Families of rows that turns and mirrors carry onto each other, the same ones carrying the whole set onto itself: the rest of each named row's family, in list order:
6 families of 5 rows:
j_489: [ 0.07, -0.08, -0.08,  0.12, -0.21, -0.15, -0.10,  0.03,  0.04,  0.24,
 -0.05,  0.01,  0.01, -0.08, -0.09,  0.26]
j_54: [ 0.38, -0.11, -0.05,  0.04, -0.17,  0.12, -0.24,  0.05, -0.13, -0.13,
  0.20, -0.10, -0.06,  0.08, -0.22,  0.12]
j_55: [ 0.21, -0.17,  0.06, -0.13, -0.10,  0.13, -0.05,  0.09,  0.01,  0.05,
  0.09,  0.04, -0.25, -0.21,  0.09,  0.11]
j_262: [ 0.03,  0.19,  0.05,  0.11, -0.07,  0.10, -0.32,  0.08,  0.13, -0.08,
  0.15,  0.11, -0.01,  0.30,  0.06, -0.12]
j_632: [ 0.02,  0.06, -0.15,  0.04, -0.09, -0.14,  0.02, -0.08, -0.13,  0.15,
 -0.24,  0.05,  0.15,  0.01,  0.02,  0.26]
j_804: [ 0.02,  0.11,  0.10,  0.00,  0.14,  0.09, -0.06, -0.03, -0.11, -0.03,
 -0.28, -0.29, -0.08,  0.20, -0.04,  0.34]
j_293: [ 0.23,  0.12,  0.22,  0.07, -0.12,  0.04,  0.18, -0.01, -0.08, -0.13,
 -0.13,  0.13,  0.23,  0.00, -0.03, -0.06]
j_541: [ 0.21,  0.15, -0.10, -0.15,  0.07,  0.27, -0.03, -0.26, -0.12, -0.23,
 -0.02,  0.00,  0.10,  0.08,  0.12, -0.03]
j_483: [ 0.17,  0.11, -0.27, -0.08, -0.09,  0.04, -0.15, -0.20,  0.17,  0.10,
  0.09, -0.09,  0.18,  0.09, -0.02,  0.13]
j_422: [ 0.12,  0.02,  0.15, -0.11,  0.05,  0.11,  0.11,  0.02,  0.21, -0.01,
  0.17,  0.10, -0.14, -0.12,  0.07, -0.04]
j_903: [-0.12,  0.04,  0.09,  0.22, -0.06, -0.01, -0.30,  0.16, -0.10,  0.00,
 -0.03,  0.17, -0.19,  0.19,  0.07,  0.03]
j_479: [ 0.03, -0.13,  0.12,  0.17, -0.07,  0.03, -0.04, -0.01, -0.35, -0.11,
 -0.21,  0.11, -0.12, -0.12, -0.02,  0.15]
j_323: [-0.07,  0.25, -0.04,  0.04,  0.06,  0.09, -0.20,  0.00, -0.11, -0.11,
 -0.09,  0.14,  0.00,  0.33,  0.19, -0.06]
j_74: [ 0.10,  0.17, -0.17,  0.14, -0.12, -0.05, -0.07, -0.21, -0.01,  0.02,
 -0.10, -0.01,  0.33,  0.14, -0.11,  0.12]
j_932: [ 0.06,  0.04,  0.15,  0.14,  0.06,  0.11, -0.22, -0.03,  0.01, -0.06,
 -0.11, -0.35, -0.10,  0.21, -0.20,  0.28]
j_416: [ 0.38,  0.07, -0.20, -0.18, -0.01,  0.19, -0.10, -0.09, -0.23, -0.19,
  0.09, -0.10,  0.05,  0.18, -0.02,  0.11]
j_742: [ 0.06, -0.06, -0.26,  0.06, -0.12,  0.01, -0.30, -0.15,  0.05,  0.13,
  0.06, -0.11, -0.05, -0.01, -0.09,  0.26]
j_207: [-0.12, -0.03,  0.04,  0.10,  0.17,  0.13, -0.09, -0.17, -0.22, -0.18,
 -0.04,  0.09, -0.25, -0.07,  0.04,  0.09]
j_355: [-0.02,  0.19,  0.14,  0.06, -0.07, -0.05, -0.05,  0.22,  0.02,  0.05,
 -0.08,  0.23,  0.00,  0.22,  0.17, -0.05]
j_406: [ 0.23, -0.06,  0.03,  0.09, -0.11,  0.24, -0.29, -0.15,  0.05, -0.20,
  0.24, -0.07, -0.06, -0.01, -0.14, -0.04]
j_737: [ 0.15,  0.15,  0.26,  0.12,  0.00,  0.05, -0.04,  0.03,  0.12, -0.04,
 -0.13, -0.29,  0.08,  0.23, -0.21,  0.20]
j_965: [-0.02,  0.08, -0.04, -0.08, -0.01,  0.10, -0.27,  0.15,  0.07,  0.06,
  0.09,  0.11, -0.24,  0.18,  0.22,  0.01]
j_836: [ 0.01,  0.12,  0.00, -0.16,  0.20,  0.16,  0.13, -0.14, -0.05, -0.12,
 -0.02,  0.10, -0.11, -0.03,  0.19,  0.00]
j_644: [ 0.25, -0.05, -0.01,  0.08, -0.11, -0.02, -0.01,  0.07, -0.44, -0.13,
 -0.15,  0.03,  0.01,  0.08, -0.13,  0.21]
j_718: [-0.01,  0.03,  0.14,  0.26,  0.07,  0.15, -0.17, -0.21, -0.03, -0.26,
  0.12,  0.04, -0.06,  0.01, -0.17, -0.06]
j_184: [ 0.15,  0.14,  0.06, -0.16,  0.13,  0.15, -0.03, -0.02,  0.10,  0.02,
 -0.13, -0.32, -0.06,  0.20,  0.02,  0.26]
j_476: [ 0.16,  0.07,  0.23, -0.05,  0.01,  0.03,  0.02,  0.14,  0.18,  0.11,
 -0.11, -0.27, -0.07,  0.13, -0.08,  0.27]
j_751: [ 0.36, -0.14, -0.03, -0.14, -0.14,  0.01,  0.00,  0.21, -0.20,  0.04,
  0.04,  0.00, -0.14, -0.02, -0.03,  0.22]
j_616: [ 0.43,  0.11,  0.03, -0.03, -0.14,  0.01,  0.10,  0.08, -0.18, -0.14,
 -0.01,  0.02,  0.24,  0.16, -0.12,  0.05]
j_78: [ 0.07,  0.05,  0.31,  0.20, -0.03,  0.01,  0.09,  0.00,  0.10, -0.11,
  0.07,  0.15,  0.02, -0.06, -0.13, -0.09]

The rest of the family of j_632: j_489, j_483, j_74, j_742
The rest of the family of j_293: j_55, j_541, j_479, j_406
The rest of the family of j_323: j_262, j_903, j_355, j_965
The rest of the family of j_54: j_416, j_644, j_751, j_616

